In the data rows, zero lies at 4.5, halfway between 4 and 5.
Here are some points, each followed by its number:
tensor([5, 5, 6, 4, 3, 1, 6, 5, 6, 5, 6, 4, 5, 5, 7, 6, 4, 3, 8, 4, 4, 5, 4, 3]) 0
tensor([4, 5, 4, 4, 3, 3, 5, 6, 6, 5, 4, 4, 5, 3, 6, 5, 6, 4, 6, 5, 4, 6, 4, 4]) 1
tensor([6, 5, 6, 5, 6, 7, 3, 2, 3, 5, 8, 5, 3, 8, 2, 4, 1, 5, 3, 3, 7, 0, 7, 6]) 2
tensor([1, 4, 1, 5, 6, 9, 3, 4, 1, 2, 0, 5, 3, 2, 1, 2, 8, 7, 0, 8, 3, 7, 3, 6]) 3
tensor([8, 5, 9, 5, 5, 3, 4, 2, 5, 6, 9, 5, 4, 9, 4, 5, 0, 4, 7, 0, 8, 0, 8, 5]) 4
tensor([6, 5, 6, 5, 5, 5, 4, 3, 4, 5, 6, 5, 4, 6, 3, 4, 2, 5, 4, 3, 6, 2, 6, 5]) 5
tensor([4, 5, 4, 4, 4, 4, 5, 5, 5, 5, 4, 4, 5, 4, 5, 5, 5, 4, 5, 5, 4, 5, 4, 4]) 6
tensor([4, 5, 4, 4, 3, 1, 6, 6, 6, 5, 4, 4, 6, 3, 7, 6, 6, 3, 7, 5, 3, 7, 4, 3]) 7
tensor([4, 5, 4, 4, 3, 2, 6, 6, 6, 5, 4, 4, 5, 3, 6, 5, 5, 4, 6, 5, 4, 6, 4, 3]) 8
tensor([2, 4, 2, 5, 5, 7, 4, 5, 3, 3, 2, 4, 4, 2, 3, 3, 7, 6, 2, 7, 3, 7, 3, 5]) 9
tensor([2, 4, 2, 5, 5, 7, 4, 5, 3, 3, 1, 4, 4, 2, 3, 3, 8, 6, 1, 7, 3, 7, 3, 5]) 10
tensor([7, 5, 7, 5, 6, 6, 3, 2, 4, 5, 8, 5, 4, 8, 2, 4, 0, 5, 3, 2, 7, 0, 7, 6]) 11
tensor([3, 4, 3, 4, 4, 4, 5, 6, 5, 4, 2, 4, 5, 3, 5, 5, 7, 4, 5, 6, 3, 7, 3, 4]) 12
tensor([2, 4, 2, 5, 5, 8, 3, 5, 2, 3, 1, 4, 4, 2, 2, 3, 8, 6, 0, 7, 3, 7, 3, 6]) 13
tensor([3, 4, 3, 4, 5, 6, 4, 5, 4, 4, 2, 4, 4, 3, 4, 4, 7, 5, 3, 6, 3, 7, 3, 5]) 14
tensor([4, 4, 4, 4, 4, 3, 5, 5, 5, 5, 4, 4, 5, 3, 6, 5, 6, 4, 6, 5, 4, 6, 4, 4]) 15
tensor([5, 5, 5, 5, 5, 5, 4, 3, 4, 5, 6, 5, 4, 6, 3, 4, 3, 5, 4, 3, 6, 2, 6, 5]) 16
tensor([5, 5, 5, 4, 3, 2, 5, 5, 6, 5, 4, 4, 5, 4, 6, 5, 5, 4, 6, 4, 4, 5, 4, 3]) 17
tensor([6, 5, 6, 5, 5, 5, 4, 3, 4, 5, 7, 5, 4, 7, 3, 4, 2, 5, 4, 3, 6, 2, 6, 5]) 18
tensor([3, 4, 3, 4, 5, 6, 4, 5, 4, 4, 2, 4, 4, 3, 4, 4, 7, 5, 3, 6, 3, 6, 3, 5]) 19
tensor([2, 4, 2, 5, 6, 9, 3, 4, 2, 3, 1, 5, 4, 2, 1, 2, 8, 7, 0, 7, 3, 7, 3, 6]) 20
tensor([2, 4, 2, 5, 5, 7, 4, 5, 3, 3, 1, 4, 4, 2, 3, 3, 8, 6, 2, 7, 3, 7, 3, 5]) 21
tensor([8, 5, 8, 5, 6, 5, 3, 2, 5, 6, 9, 5, 4, 9, 3, 5, 0, 5, 5, 1, 8, 0, 8, 6]) 22
tensor([5, 5, 5, 4, 4, 4, 5, 4, 5, 5, 5, 4, 4, 5, 5, 5, 4, 4, 5, 4, 5, 4, 5, 4]) 23
tensor([4, 5, 4, 3, 2, 1, 6, 7, 7, 5, 4, 4, 6, 3, 8, 6, 6, 3, 8, 5, 3, 7, 3, 2]) 24
tensor([6, 5, 6, 5, 6, 6, 4, 3, 4, 5, 7, 5, 4, 7, 3, 4, 2, 5, 4, 3, 6, 1, 6, 6]) 25
tensor([4, 4, 4, 4, 4, 4, 5, 5, 5, 5, 4, 4, 5, 4, 5, 5, 5, 4, 5, 5, 4, 5, 4, 4]) 26
tensor([4, 5, 5, 4, 3, 1, 6, 6, 7, 5, 4, 4, 6, 3, 8, 6, 6, 3, 8, 5, 3, 7, 3, 3]) 27
tensor([7, 5, 7, 5, 6, 6, 3, 2, 4, 5, 9, 5, 4, 8, 3, 4, 0, 5, 4, 2, 7, 0, 7, 6]) 28
tensor([5, 5, 5, 3, 2, 0, 7, 7, 7, 6, 4, 4, 6, 3, 8, 6, 6, 2, 9, 4, 3, 7, 3, 2]) 29
tensor([4, 5, 4, 4, 4, 4, 5, 5, 5, 5, 4, 4, 5, 4, 5, 5, 5, 4, 5, 5, 4, 5, 4, 4]) 30
tensor([3, 4, 3, 5, 5, 7, 4, 4, 3, 4, 3, 5, 4, 4, 3, 4, 6, 5, 2, 6, 4, 5, 4, 5]) 31
New points follow, each followed by the numbers of its two nearest points above, looking only along the 5 directions in which the numbered points spread most, nearest first.
tensor([4, 5, 4, 4, 3, 2, 6, 6, 6, 5, 4, 4, 5, 3, 7, 6, 6, 3, 7, 5, 3, 7, 4, 3]) 7 27
tensor([3, 4, 3, 4, 4, 4, 5, 6, 5, 4, 2, 4, 5, 2, 5, 5, 7, 4, 5, 6, 3, 7, 3, 4]) 12 15
tensor([5, 5, 5, 5, 5, 5, 4, 4, 4, 5, 6, 5, 4, 6, 4, 4, 3, 5, 4, 4, 5, 3, 5, 5]) 16 5
tensor([4, 5, 4, 4, 3, 2, 6, 6, 6, 5, 4, 4, 6, 3, 7, 6, 6, 3, 7, 5, 3, 7, 3, 3]) 7 27
tensor([4, 4, 3, 4, 4, 3, 5, 6, 5, 4, 3, 4, 5, 3, 6, 5, 7, 4, 5, 6, 3, 7, 3, 4]) 12 15
tensor([3, 4, 3, 4, 3, 3, 6, 7, 5, 4, 2, 4, 5, 1, 6, 5, 8, 4, 6, 6, 3, 9, 2, 3]) 12 7
tensor([5, 5, 5, 3, 1, 0, 7, 7, 8, 6, 5, 4, 7, 3, 9, 7, 5, 2, 9, 4, 3, 7, 3, 2]) 29 24
tensor([5, 5, 5, 3, 2, 0, 7, 7, 7, 6, 4, 4, 6, 3, 9, 7, 5, 2, 9, 4, 3, 7, 3, 2]) 29 24
tensor([3, 4, 3, 4, 4, 4, 5, 6, 4, 4, 2, 4, 5, 2, 5, 4, 7, 4, 4, 6, 3, 7, 3, 4]) 12 14
tensor([4, 5, 4, 4, 3, 1, 6, 6, 6, 5, 3, 4, 6, 3, 7, 6, 6, 3, 7, 5, 3, 7, 3, 3]) 7 27
tensor([5, 5, 6, 4, 3, 0, 6, 6, 7, 6, 5, 4, 6, 4, 8, 6, 4, 3, 9, 4, 4, 5, 4, 3]) 0 29
tensor([2, 4, 2, 5, 6, 8, 4, 5, 2, 3, 1, 4, 4, 2, 2, 3, 8, 6, 0, 7, 3, 7, 3, 6]) 13 20
tensor([4, 4, 4, 4, 4, 3, 5, 5, 5, 5, 4, 4, 5, 3, 6, 5, 6, 4, 6, 5, 4, 6, 4, 4]) 15 1
tensor([4, 5, 5, 4, 3, 1, 6, 6, 7, 5, 4, 4, 6, 3, 8, 6, 6, 3, 8, 5, 3, 7, 3, 3]) 27 7
tensor([8, 5, 9, 5, 5, 3, 4, 2, 6, 6, 9, 5, 4, 9, 5, 6, 0, 4, 7, 0, 8, 0, 8, 5]) 4 22
tensor([5, 5, 5, 5, 5, 5, 4, 3, 4, 5, 6, 5, 4, 6, 4, 4, 3, 5, 4, 4, 5, 3, 5, 5]) 16 5
tensor([1, 4, 1, 5, 6, 9, 3, 4, 1, 2, 0, 5, 3, 2, 0, 2, 8, 7, 0, 8, 3, 7, 3, 7]) 3 20
tensor([5, 5, 5, 4, 3, 0, 6, 6, 7, 6, 5, 4, 6, 4, 8, 6, 4, 3, 8, 4, 4, 5, 4, 3]) 0 29
tensor([5, 5, 5, 3, 2, 0, 7, 7, 7, 6, 4, 4, 6, 3, 9, 7, 5, 2, 9, 4, 3, 7, 3, 2]) 29 24
tensor([1, 4, 1, 4, 3, 4, 6, 8, 5, 3, 0, 4, 5, 0, 6, 4, 9, 4, 4, 8, 1, 9, 1, 3]) 12 14
tensor([4, 5, 4, 4, 3, 2, 6, 6, 6, 5, 4, 4, 5, 3, 7, 6, 6, 3, 7, 5, 3, 7, 4, 3]) 7 27
tensor([6, 5, 6, 5, 6, 6, 3, 3, 4, 5, 7, 5, 4, 7, 3, 4, 1, 5, 4, 3, 6, 1, 6, 6]) 25 18
tensor([6, 5, 6, 5, 6, 6, 3, 2, 4, 5, 7, 5, 4, 7, 3, 4, 1, 5, 3, 3, 6, 1, 6, 6]) 25 2
tensor([4, 5, 4, 4, 3, 2, 6, 6, 6, 5, 3, 4, 5, 3, 7, 5, 6, 3, 7, 5, 3, 7, 3, 3]) 7 27
tensor([4, 5, 4, 4, 3, 1, 6, 6, 6, 5, 3, 4, 6, 3, 7, 6, 6, 3, 7, 5, 3, 7, 3, 3]) 7 27
tensor([3, 4, 3, 4, 4, 5, 5, 6, 4, 4, 2, 4, 5, 2, 5, 4, 7, 5, 4, 6, 3, 7, 3, 4]) 12 14
tensor([5, 5, 5, 4, 4, 3, 5, 5, 5, 5, 5, 4, 5, 5, 6, 5, 4, 4, 6, 4, 5, 4, 5, 4]) 23 17
tensor([5, 5, 5, 5, 5, 4, 4, 4, 5, 5, 6, 5, 4, 6, 5, 5, 3, 4, 5, 4, 5, 3, 5, 4]) 23 16
tensor([4, 5, 4, 4, 3, 1, 6, 6, 6, 5, 4, 4, 6, 3, 7, 6, 6, 3, 7, 5, 3, 6, 3, 3]) 7 27
tensor([9, 5, 9, 5, 5, 3, 4, 2, 6, 6, 9, 5, 4, 9, 5, 6, 0, 4, 7, 0, 8, 0, 8, 5]) 4 22
tensor([3, 4, 3, 4, 4, 4, 5, 6, 5, 4, 2, 4, 5, 2, 6, 5, 7, 4, 5, 6, 3, 7, 3, 4]) 12 15
tensor([3, 4, 2, 4, 3, 4, 5, 6, 5, 4, 1, 4, 5, 1, 6, 5, 8, 4, 5, 7, 3, 8, 2, 4]) 12 14
tensor([5, 5, 5, 4, 5, 4, 4, 4, 5, 5, 5, 5, 4, 5, 5, 5, 4, 4, 5, 4, 5, 4, 5, 5]) 23 26
tensor([4, 5, 4, 4, 3, 2, 6, 6, 6, 5, 4, 4, 5, 3, 7, 6, 6, 3, 7, 5, 3, 7, 3, 3]) 7 27
tensor([9, 6, 9, 5, 5, 2, 4, 1, 6, 7, 9, 5, 4, 9, 5, 6, 0, 3, 8, 0, 9, 0, 9, 5]) 4 22
tensor([5, 5, 5, 5, 5, 5, 4, 4, 4, 5, 6, 5, 4, 6, 4, 4, 3, 5, 4, 4, 5, 3, 5, 5]) 16 5
tensor([5, 5, 5, 5, 5, 5, 4, 4, 4, 5, 6, 5, 4, 6, 4, 4, 3, 5, 4, 4, 5, 3, 5, 5]) 16 5
tensor([4, 4, 4, 4, 4, 3, 5, 6, 5, 4, 3, 4, 5, 3, 6, 5, 7, 4, 5, 6, 3, 7, 3, 4]) 12 15
tensor([5, 5, 5, 5, 5, 5, 4, 3, 4, 5, 6, 5, 4, 6, 4, 4, 3, 5, 4, 4, 5, 3, 5, 5]) 16 5
tensor([9, 5, 9, 5, 5, 2, 4, 2, 6, 6, 9, 5, 4, 9, 5, 6, 0, 3, 8, 0, 8, 0, 8, 5]) 4 22
tensor([4, 5, 4, 4, 3, 2, 6, 6, 6, 5, 4, 4, 5, 3, 7, 6, 6, 3, 7, 5, 3, 7, 4, 3]) 7 27
tensor([5, 4, 5, 5, 5, 6, 4, 4, 4, 4, 5, 5, 4, 5, 3, 4, 4, 5, 3, 4, 5, 4, 5, 5]) 16 5
tensor([5, 5, 5, 5, 5, 5, 4, 3, 4, 5, 6, 5, 4, 6, 3, 4, 3, 5, 4, 3, 6, 2, 6, 5]) 16 5
tensor([4, 5, 4, 4, 3, 2, 6, 6, 6, 5, 4, 4, 6, 3, 7, 6, 6, 3, 7, 5, 3, 7, 3, 3]) 7 27
tensor([3, 4, 3, 4, 4, 4, 5, 6, 4, 4, 2, 4, 5, 2, 5, 4, 7, 4, 4, 6, 3, 7, 3, 4]) 12 14
tensor([9, 6, 9, 5, 5, 2, 4, 1, 6, 7, 9, 5, 4, 9, 5, 6, 0, 3, 9, 0, 9, 0, 9, 5]) 4 22
tensor([4, 5, 4, 4, 3, 2, 6, 6, 6, 5, 3, 4, 5, 3, 7, 6, 6, 3, 7, 5, 3, 7, 3, 3]) 7 27
tensor([6, 5, 6, 5, 6, 6, 3, 3, 4, 5, 7, 5, 4, 7, 3, 4, 2, 5, 3, 3, 6, 1, 6, 6]) 25 18
tensor([5, 5, 5, 3, 2, 0, 7, 7, 8, 6, 4, 4, 6, 3, 9, 7, 5, 2, 9, 4, 3, 7, 3, 2]) 29 24
tensor([2, 4, 2, 3, 3, 3, 6, 7, 5, 4, 1, 4, 6, 1, 7, 5, 9, 4, 6, 7, 2, 9, 2, 3]) 12 7
tensor([1, 4, 1, 5, 6, 9, 3, 4, 1, 2, 0, 5, 3, 2, 0, 2, 8, 7, 0, 8, 3, 7, 3, 7]) 3 20
tensor([6, 5, 6, 4, 4, 3, 5, 4, 5, 5, 6, 4, 5, 5, 5, 5, 3, 4, 6, 4, 5, 3, 5, 4]) 23 17
tensor([5, 5, 5, 3, 2, 0, 7, 7, 7, 6, 4, 4, 6, 3, 9, 7, 6, 2, 9, 4, 3, 7, 3, 2]) 29 24
tensor([5, 5, 5, 5, 5, 5, 4, 4, 4, 5, 6, 5, 4, 6, 4, 4, 3, 5, 4, 4, 5, 3, 5, 5]) 16 5
tensor([9, 5, 9, 6, 7, 6, 3, 0, 4, 6, 9, 5, 3, 9, 2, 5, 0, 5, 5, 0, 9, 0, 9, 6]) 22 28
tensor([2, 4, 2, 5, 6, 8, 4, 5, 2, 3, 1, 4, 4, 2, 2, 3, 8, 6, 0, 7, 3, 7, 3, 6]) 13 20
